(in the rows, 128 means zero)
runs of hidden systems:
J, path 1 (11 x 18):
[[132 142  86 132 124 143 154 131 125 143 122 162 143 112 135 143 162 142]
 [108 126 131 119 173 139  99 149 120 159 164 137 126 146 129 144 123 127]
 [157 107 135 127 136 136 124 122  90 125 108  93 124 124 112 140 173 143]
 [103 120 161 110 130 122 135 139 115  90 127 160 157 139 127 139 122 170]
 [114 112 157 121 117 109 107 149 134 116 131  80 130 115 116 133 103  92]
 [139 118 128 141 104 120 147 106 135 115  74 134 110 128 137 103 110 138]
 [101 172 112 136 117 121 116 125 153 111 167 134 134 132 135 106 109 119]
 [150 134 112 152 137 127 151 130 139 172 121 119 131 118 124 131 140  76]
 [135 136 105 122 153 175 126 104 114 135 130 162 103 138 143 132 125 152]
 [127 124 125 126 163 118 109 125 110 120 183 112 148 136 128 137 174 114]
 [155  89 159 101 131 135 151 147 130 137 107 139 140 114 103 161 141 140]]
K, path 2 (11 x 18):
[[114 142 148 130  73 107 148 149 205  93 172 121 121 124  58 142 132  85]
 [159 103 157 190 129 112  45 162 144 192 102 138 107 105 158 134 128 110]
 [168 114 108  95 136 147 124  86  95 128 105  97  88 153 134  33 125 168]
 [111 191 118  92 165  84 202 134 175 146 160 159 131 147  58 127 119 126]
 [146 114 167 141 180 135 132 147 109 183  98 146 134 126 186 235 112  95]
 [102  99  74 129 131 188 128  63  43  80  98 124 147 111 172 109 149 172]
 [ 51 172 123  90  84 107 153 150 159  47 209 119 183 129  85 128 124 127]
 [156  88 173 184  78 106  88 185 181 159 122 110 127  98 140 201 148  53]
 [150  76 108 168 108 154  34  97  85 131  70 115  76 123 154  30 126 184]
 [138 207 115  66 126  99 172 130 168 122 193 103 106 182  50  30 126 147]
 [172 128 185 135 185  73 184 182 179 231  97 170 131 126 101 217 119  84]]
N, path 3 (11 x 18):
[[155 122 121  82 137 112 150 123 153 137 158 126 163 101 175 122 101  97]
 [118 143 110 106 136 104 134 122 163 139 123 160 104 111 171 160  79 137]
 [116 150  81 122  86 139  97 165 153 152 134 127  95 117 156 145 129 137]
 [122 138  96 131 147 132 101 137 111 160 131 118  75 173 138 119 162 157]
 [104 153 124 165 132 135 107 126  94 122 118  97  97 139  75 154 160 142]
 [111  95 154 166 123 131 131 139  97 106 130 111 157 157  99 118 183 115]
 [148 115 193 117 147 134 160 116  90  97 114 110 171 147 108 113 120 128]
 [114 123 143 121 134 110 165 113 132 116 122 124 187  85 113 105  78  90]
 [152  97 139 122 116 119 147 118 172 135 108 167 136 106 168 107  75 102]
 [158 153 100  94 115 136 106 124 170 144 141 158 111  86 142 108  94 159]
 [131 151  62 135 148 138 105 120 157 175 167 155  84 122 137 144 149 115]]
L, path 4 (11 x 18):
[[141  90 136 113 134 155 149 123  97 110 140 125 178 116  71  95 170 136]
 [127 121 145  86 153 132 123 120 118 101 155 142 185  76  93 137 110 139]
 [154 127 148  77 153 116  86 115 151 106 177 104 126 107 137 137  93 127]
 [137 143 101  78 120 112 136 133 164 149 148  84 101 118 163 132  88  88]
 [103 127  96 145 120 114 124 127 151 150  98 128  88 116 180 158  85  99]
 [131 144 129 178 134 133 119 130 124 158  95 135  79 180 160 164 145 130]
 [102 126 110 166 111 132 161 153  99 137 108 111 128 178 119 126 196 127]
 [103  94 130 152 128 124 164 117  88 103  83 160 170 125  99 105 157 162]
 [156 148 176 127 147 123 105 125 105 104 139 151 170 111  82 119 143 183]
 [143 131 146  86 133 113 111 132 146 108 191  93 155 121  93  71 123 116]
 [136 115 113  79 114 140 136 110 159 125 136 118 133  66 126  97  55  95]]
A, path 5 (11 x 18):
[[185 147 127 149 188  99 152 105 101 187 114 117 160 147 169 109 152 104]
 [138 160 136  97 110 140 152  73  96  47 113 103 129 140 153 149 129 174]
 [100 145 132 128  98 154 180 164 127 112 171 122 199 139  76  97 161  90]
 [143  47 149  76 127 147 178 134 135 147  85 110 110 138 132  86  76 109]
 [ 41 101  72 130 116 151  65 128  92 109 122 112 109  90 120 104  99 148]
 [ 89 100 155 158 158 121  96 158 186 147 171 192 102 171  85 155 144 118]
 [211 124 124 132 147 124  91 112 161 187 106 136  90  49 130 168 119 111]
 [110 161 113 169 173  84  92 106  74 122 123 131 167 126 223 175 153 145]
 [178 189 176 131  91 111 141 104 169  61 177 113 127 183 135 135 180 131]
 [176 139 137  80  91 101 205 168 120 159 101  91 195  81 103 106 143 129]
 [ 59 123 116 111 108 137 169 134  66 123  79  68 114 186 190  76  62 123]]
F, path 6 (11 x 18):
[[143  95 140  83 148 132 142 117 102 131 128  62 128 132  97  95 105 106]
 [101  94 114 137 139 105 121 112 159 125 102 163  80 107  89 166 107 132]
 [160 155 158 161  97 137  69 152 161 122 162 123 141 100 117 130 133 105]
 [184 115 160  95 177  91 158 113 121 153 112 124 145 140 153 112 130 134]
 [ 97 171  76 143 145 107 138 119 129 139 128 148 111 117 146 189 141 134]
 [112 145 154 159  87 144 126 153 141 104 153 124 147 176 171 106 139 101]
 [132 105 128  82 133 146 151 134  75 128  94 122 150 130 141  94 131 189]
 [ 59 133  76 126 142 118 131 130 119 137 145 100 113 123  81 142 122 101]
 [134  89 160 168  80 155 112 136 165 112 110 138  99 143 113 105 112  97]
 [173 106 151 104 154 125  93 123 101 135 128 134 174  69 108 111 133 162]
 [141 153 113 123 181  99 158 102 152 155 154 109  99 143  92 158 130  84]]
K, path 7 (11 x 18):
[[139 143 103 175  90 136  76 149 129 138 128 154 149 112 203  97 155 142]
 [116  91 113  69  84 105 162 154 134 122 115  74 115 149 128  61 116 136]
 [ 97 139 106 159 132 120 140 154 172 180 120 159  65 153  60 146 126 105]
 [157 138 159 135 181 168  81 154  73 176 129 132 124 170 158 130 139 157]
 [151 126 113  76 144 151 189 101  75 117 110 100 161  97  71 109 142 155]
 [ 65 146 152 147 168  88 131 113 139  98 145 151 153 106  90 199  81  94]
 [171 117 159 176 121 171  87  93 119  94 143 127 148 128 197 160 157  93]
 [131 108 105 106  68 111 123 117 134  82 121 134 167  75 141  52 135 167]
 [ 99 134 117 111 100  66 132 153 209 134 157  89  80 139 119 124  86  74]
 [166  94 125 175 147 143 102 145 148 194 104 169  71 180 159 133 179 128]
 [139 152 100  56 138 155 140 143  74 156 101 120 116 138 135  73 119 218]]
A, path 8 (11 x 18):
[[124 125 145 120 129 148  91 158 115 121 158 130 126 165 125 118 159 158]
 [148 119 138  97 137 114 129 148 141 151 135  90 107 112  79 157 129 115]
 [108 126 142 173 144 109 111 122  93 146  79 102 133 114 134 138 103 106]
 [131 154 159 142 147 133 100 101 126  93 146 155 134 153 125 100 113 157]
 [139 148 118  90 146 108 163 123 165 128 162 142 153  96  92 145 120 114]
 [114 111 102 156 114 120 170 109 124 139  87 126 136 119 178 134 109  80]
 [124 123 114 139 103 160  96 117 116  86 141 152 126 150 158  85 155 172]
 [127 124 125  70 128 129 140 180 160 139 182 135 136 131  94 155 153 136]
 [134  96 113 142 123 116 142 135 124 173  74  73  96 115 143 151 121  75]
 [112 133 150 175 127 140  64 119  77 101  98 134 123 143 147 100 131 189]
 [135 169 162  85 161 127 120 149 159 123 204 147 143 142  73 142 131 137]]
F, path 9 (11 x 18):
[[149 181 137 149 141 179 122  85 131  99 148 178 150  97 126 152 104 133]
 [144 152 145  75 147 132 148  94 144  81 187 111 155 137 162 118  87 103]
 [103 123 110  53 124 129 139 135 166 117 145 152  92 130 165 153  79 164]
 [ 95 125 104  95  93 117  63 185 149 140 178  90 113 116 165 128 113 127]
 [144  61 130 109 124  95 105 170 135 179 113 105  94 159 140  96 162 148]
 [123 100  95 162 124  96 115 168 107 183  88 115 122  96  97 164 199 139]
 [131 130 160 222 140 132 136 135 102 147 104 125 149 164 101 139 183  80]
 [163 147 164 177 141 147 169  72  77  86  70 143 162 127 120 134 153 152]
 [ 90 200 130 133 159 135 177  82 104  76 149 136 176 125  84 137  95 122]
 [105 170 136 109 103 168 161  92 159  83 132 138 106 142 140  99  25 107]
 [110 108 102  60 116 126  83 115 157 101 167 144 138  72 158  79  58 157]]
N, path 10 (11 x 18):
[[ 50 109  82 130 138 126  47 137 130 111 197 122 113 112 154 162 122 107]
 [142 135 185 148 134 113  67 180 126 159 134  86  79 180 165 178 134 118]
 [ 95 166 122 143 143  77  87 163  46 151  95  78 156 112 132 133 151 179]
 [100 158 127 215 120 120 160  96  79 111  85  94 148 181 165 100 148  87]
 [152 153 186 135  90  85 192 132 142 101  84 123 138 168  75  64 128 156]
 [136 121 114 125 136 181 208 118 104 149 103 188 193  98  83  82 123 126]
 [177  62 100  96 122 148 178  55 181  95 128 140 109  97 117  99 110  80]
 [125 112 143  78 126 153  93 130 206  99 194 207 111  98  96 141  85 146]
 [169 109  95  85 158 167  72 164 149 195 190 123 115  79 152 179 140  92]
 [109 104  97 114 172  68  48 103 115 118 144 100  76 117 198 198 138 147]
 [ 71 207 149 176  93 123  58 179 107 106 154  91 115 173 167 191 138 139]]
L, path 11 (11 x 18):
[[175 160 153 123 144 140 162 109  99 121 122  90 143 150 124 140 155 124]
 [ 79 136 104 135 113 107 109 130 100  97 150 103 180 102 143 112 133 118]
 [158 133 125 113 144 123 127  76 133 105 124 157 125 122 157  97 107 165]
 [155 177 130 117  99 127 106 169 162 146 165 128 133 115 133 128 137 134]
 [103  80 105 118 136 122 128 142 157 155 139 142 112 146 137  83 108  91]
 [141 123 127 123 120 170 142 135 138 152  87 146  87 110 103 165 103 136]
 [114 113 147 171 155 117 106 141 127 140 150 128 131 141 108 185 167  87]
 [100  98 131 105 141 147 170 111  76 104 105  90 126 172 136 128 135 126]
 [132 150 105 135 124  90 136 109  99 108 102 121 157  72 122 158 156 159]
 [119 162 165 137 154  84 108 114 131  91 159 149 162 156 149 109 117 151]
 [166 139 120  89  84 122 115 144 142 128 131  86 111 127 132  58 123 150]]
J, path 12 (11 x 18):
[[111  66 103 133 149 123 102 119 121 141 109 151 109 111 141 136 136 135]
 [152 140 137 120 117 102  77 148 139 119 147 127 113 131 127 119 162 176]
 [120 149 140 138 125  90 132 162 115 147 104 122 164  92 127 163 132 143]
 [100 143 149 148 137 139 115 137 114 138  90 120  85 155 124 155  85 131]
 [126 156 125 137 106 142 142 112 103  93 129  80 118 173 156 104 155 126]
 [134 150 151  98 138 128 200 131 142 123 140 144 178 144 113 114 112 106]
 [ 95  89 108 113 138 174 134 107 131 126 133 116 114 108  96 129  78  77]
 [150  72 103 143 123 130 105  98 141 117 139 143 111 143 137  63 168 130]
 [156 154 128 107 118 105 110 147 160 133 170 162 176  75 118 120 141 145]
 [110 106 122 162 163 111  91 138 120 179 102 143 122  76 125 187  98 102]
 [147 135 130 166 120 139  76 117 114 117 108 123  61 174 163 150 163 172]]

runs to name:
path 13 (2 x 18):
[[129 100 122  92 156 128 100 115 167 132 182  87  96 117  94 116  86  70]
 [116  88 160 150 156 105  59 156 144 159 117 169 117  92 120 186 105 143]]
 | N
path 14 (2 x 18):
[[149 124 181 124 150  79  99 100 168  91 111 205 143  77 113 148  84 188]
 [ 92 130 117 176  91  79  61 136 167 103 141  96  98  85 147 205 124  82]]
 | J
path 15 (2 x 18):
[[141 147 118 102 109 130 120 126 168 112 155 125  93 116 118 166 135 133]
 [133 125 115 158 130 108 140 148 113 166 110 121 151 118 134 138 163 108]]
 | A
path 16 (2 x 18):
[[ 92 132  92 197 120 123 112 126  72 148  94  74 141 104 108 136 166  97]
 [131  96 179 169 114 106 135 103 119  70 101 126 128 195 139  80 156 141]]
 | N
path 17 (2 x 18):
[[184 149 143 126 150 120 136  79 117 117 106  98 119 108 133 140 114 115]
 [101 178 121 146 119 124 104 137 120 120 162  95 157 127 162 136 122  99]]
 | L
path 18 (2 x 18):
[[110 142 122 135 135  81 144 160 132 158  96 154 110 151 121 141 143 176]
 [118 144  92 143  98 179 145 127  88 125  98 111 124 125 135 127 158 140]]
 | N
path 19 (2 x 18):
[[110 119  96 106 147  93  66  89 155  98 185 142 124 115 208 102  91 130]
 [116 129 106 134  83  53 130 151 214  99 161 162 122 111 121 171 177 127]]
 | A
path 20 (2 x 18):
[[ 99  83 120 139 155  83 117 131 139 141 139 147 136 148 150 112 142 125]
 [155 149 108 134  97 154 125 150 128 145 118 121 104 127 109 130 175 151]]
 | F
path 21 (2 x 18):
[[103 131 163 137  83 197 129 180  82 119  95 107 140 145 120 157 122 140]
 [ 91  92 153 136 164 106 104 102  66 105  94  84 138 137 113  97  98 138]]
 | F
path 22 (2 x 18):
[[105 205 133 148 164  95  91 138 159 138 163 172 111 113  54 170 119 156]
 [143  76 191 118  90 125 132 128 180  84 157  82  93 194 122  93 121  77]]
 | L
path 23 (2 x 18):
[[119 136 134  92 140 102 117 155 116 124 142 109 141 127 110 157 145 164]
 [111 110 128 106 135  66 142 121 148 111 127 113 120 130 113 111 114 127]]
 | L
path 24 (2 x 18):
[[133 125 147 124 106 128 180 124 118 117  74 134 140 113  90 120 128 157]
 [ 84 170 128 158 141 122 118 121 121 134 126 111 131 120 129 138  68  88]]
 | K
path 25 (2 x 18):
[[116 122  93 132 160 108 166  77 120 108 124 147 125 142 110 124 164 141]
 [113 169 153 106 123 123 132 151 142 105 147 150 146 134 160 183 111 150]]
 | K
path 26 (2 x 18):
[[143  70 108  50 197 115 162 144 109 180 143 116 144 120 123 147 146 124]
 [104  66 117  92 144 140  96 135 103 116 112 132  91 115  46 133 147 192]]
 | J
path 27 (2 x 18):
[[143 128 153 115 100 126 171 131 149 117 109 150 171 108 113  82  96 126]
 [ 86 119  80  84 124 138 156 126 129 135 132 130 131 129 158  81  84 133]]
 | A
path 28 (2 x 18):
[[163 138  88 136 139 130 148 128 143 187 142 139 185  77 181  96 112  59]
 [108  83 104 103 116  97 139  85 121  75 107 128 103 167 219 126 142 169]]
 | A
